128 stands for zero in the data rows.
Some points, one per row:
[151 126 117 117 159 150 128 113 130 128 128 132 132 137 138 126 161]
[143  70 121  60 203 128  84  51  90 148  64 169 122 192 116 133 109]
[115 158 138 157  80 122 149 173 147 120 157 115 124  89 129 125 127]
[157 144 121 129 152 160 148 128 141 122 141 119 136 118 145 133 185]
[122 150 132 112 126 148 121 137 151 109 150 123 127 116 116 145 140]
[140 119 121 166 122 122 153 143 123 144 129 121 132 122 147 114 148]
[119 186 131 190  65 137 173 200 167 110 191  93 137  71 138 126 162]
[157 141 119 135 150 157 144 130 143 123 144 119 134 118 139 131 186]
[160 139 119 135 151 163 144 130 143 121 144 125 135 119 144 131 185]
[131 117 122 112 141 126 109 103 114 133 112 135 125 144 124 129 120]
[148  87 123  72 197 132  91  63 101 137  86 156 127 182 117 133 123]
[121  94 126 114 141 106 108  97  97 145  93 141 129 166 127 121  89]
[153 125 117 117 159 152 129 114 130 125 127 131 132 134 134 128 163]
[122 125 129 102 138 131 110 113 126 127 120 136 129 140 117 137 117]
[122 108 122 136 130 114 122 116 110 143 109 132 130 147 131 123 111]
[101 161 140 179  60 109 161 191 147 121 164 105 122  79 133 119 114]
[103 199 144 192  39 134 177 212 178 100 202  87 136  47 132 128 146]
[120  93 125 120 140 103 106 102  98 142  91 140 128 162 127 121  93]
[145 120 120 155 133 128 148 131 123 139 124 124 133 128 147 118 154]
[136 177 129 149 105 163 161 165 173 102 181 103 133  82 132 139 186]
10 more points follow, each with its number after it:
[153 126 121 120 160 150 131 110 129 127 129 130 134 137 133 130 158] 0
[158 114 114 116 177 157 129 103 122 130 119 134 134 148 141 131 169] 1
[ 93 147 148 160  58  90 140 182 137 129 145 122 116  91 120 116  76] 2
[114 139 137  93 124 126 106 128 136 113 134 139 122 127 104 139 110] 3
[116 118 126 137 114 112 127 128 113 138 113 125 126 132 128 127 106] 4
[ 93 106 143 116 100  79 102 124 104 140 102 142 117 145 109 122  44] 5
[118 187 136 180  65 143 172 196 173 104 195  95 134  64 135 131 162] 6
[142  87 120  83 182 128  93  70  99 141  81 151 126 175 121 134 115] 7
[ 86 103 145 125  93  74 110 139 102 140 108 136 112 144 112 115  37] 8
[131 161 132 142 118 150 146 151 160 109 162 110 134  98 129 136 165] 9
Which three of these numbered points are nearest to each point below, ignoring the 2 directions in which the first points spread most? Their numbers follow each, nearest first.
[123  93 122 106 155 113 101  90  96 146  88 143 128 165 127 126  98] > 4 0 7
[119  91 122 129 130 100 111 110  96 146  93 136 125 162 129 114  80] > 1 0 4
[163 118 113 107 188 164 120  86 125 128 115 136 136 152 134 130 177] > 0 4 1
[ 99 168 149 181  46 102 160 203 155 116 169 108 121  69 129 118 106] > 2 8 7
[133 162 129 141 116 152 143 155 159 110 163 111 131  98 131 132 164] > 9 6 7
Now 10 new points, numbered from 0 again:
[ 95 147 148 163  60  91 141 178 134 129 146 119 119  90 126 118  80] 0
[124 145 130 136 112 133 138 145 144 116 148 122 128 105 127 131 138] 1
[130 183 136 134 107 169 150 163 179  98 184 103 136  79 129 152 183] 2
[125 106 121 135 134 113 123 114 111 140 105 133 132 150 132 119 116] 3
[106 135 139 132  94 109 127 148 131 125 135 127 124 114 117 128  96] 4
[115 110 130 104 134 113 103 111 115 130 106 147 123 147 114 134  93] 5
[148 147 125 135 135 157 146 139 147 118 154 115 131 108 137 132 179] 6
[152 150 123 122 150 164 137 128 148 115 149 122 135 115 133 140 187] 7
[146  85 121  72 194 139  89  65  99 138  81 157 126 184 118 132 120] 8
[108 128 133 144  95 107 132 148 125 129 127 128 122 121 130 125  98] 9
Which three of these numbered points are nearest to each point below, ignoring the 2 directions in which the first points spread most? Their numbers follow each, nearest first.
[125 147 131 139 111 137 140 146 144 116 146 118 128 108 128 129 141] > 8 1 7
[140  94 126  74 183 128  91  75 106 135  91 151 125 171 116 136 114] > 4 5 1
[143 169 126 161 115 159 163 160 159 113 174 102 134  88 142 133 185] > 6 9 7
[138 108 126  85 175 141 103  87 117 126 112 141 125 162 118 134 129] > 8 4 5
[143 158 118 188 108 145 175 165 148 126 165  99 141 102 153 113 175] > 3 6 9
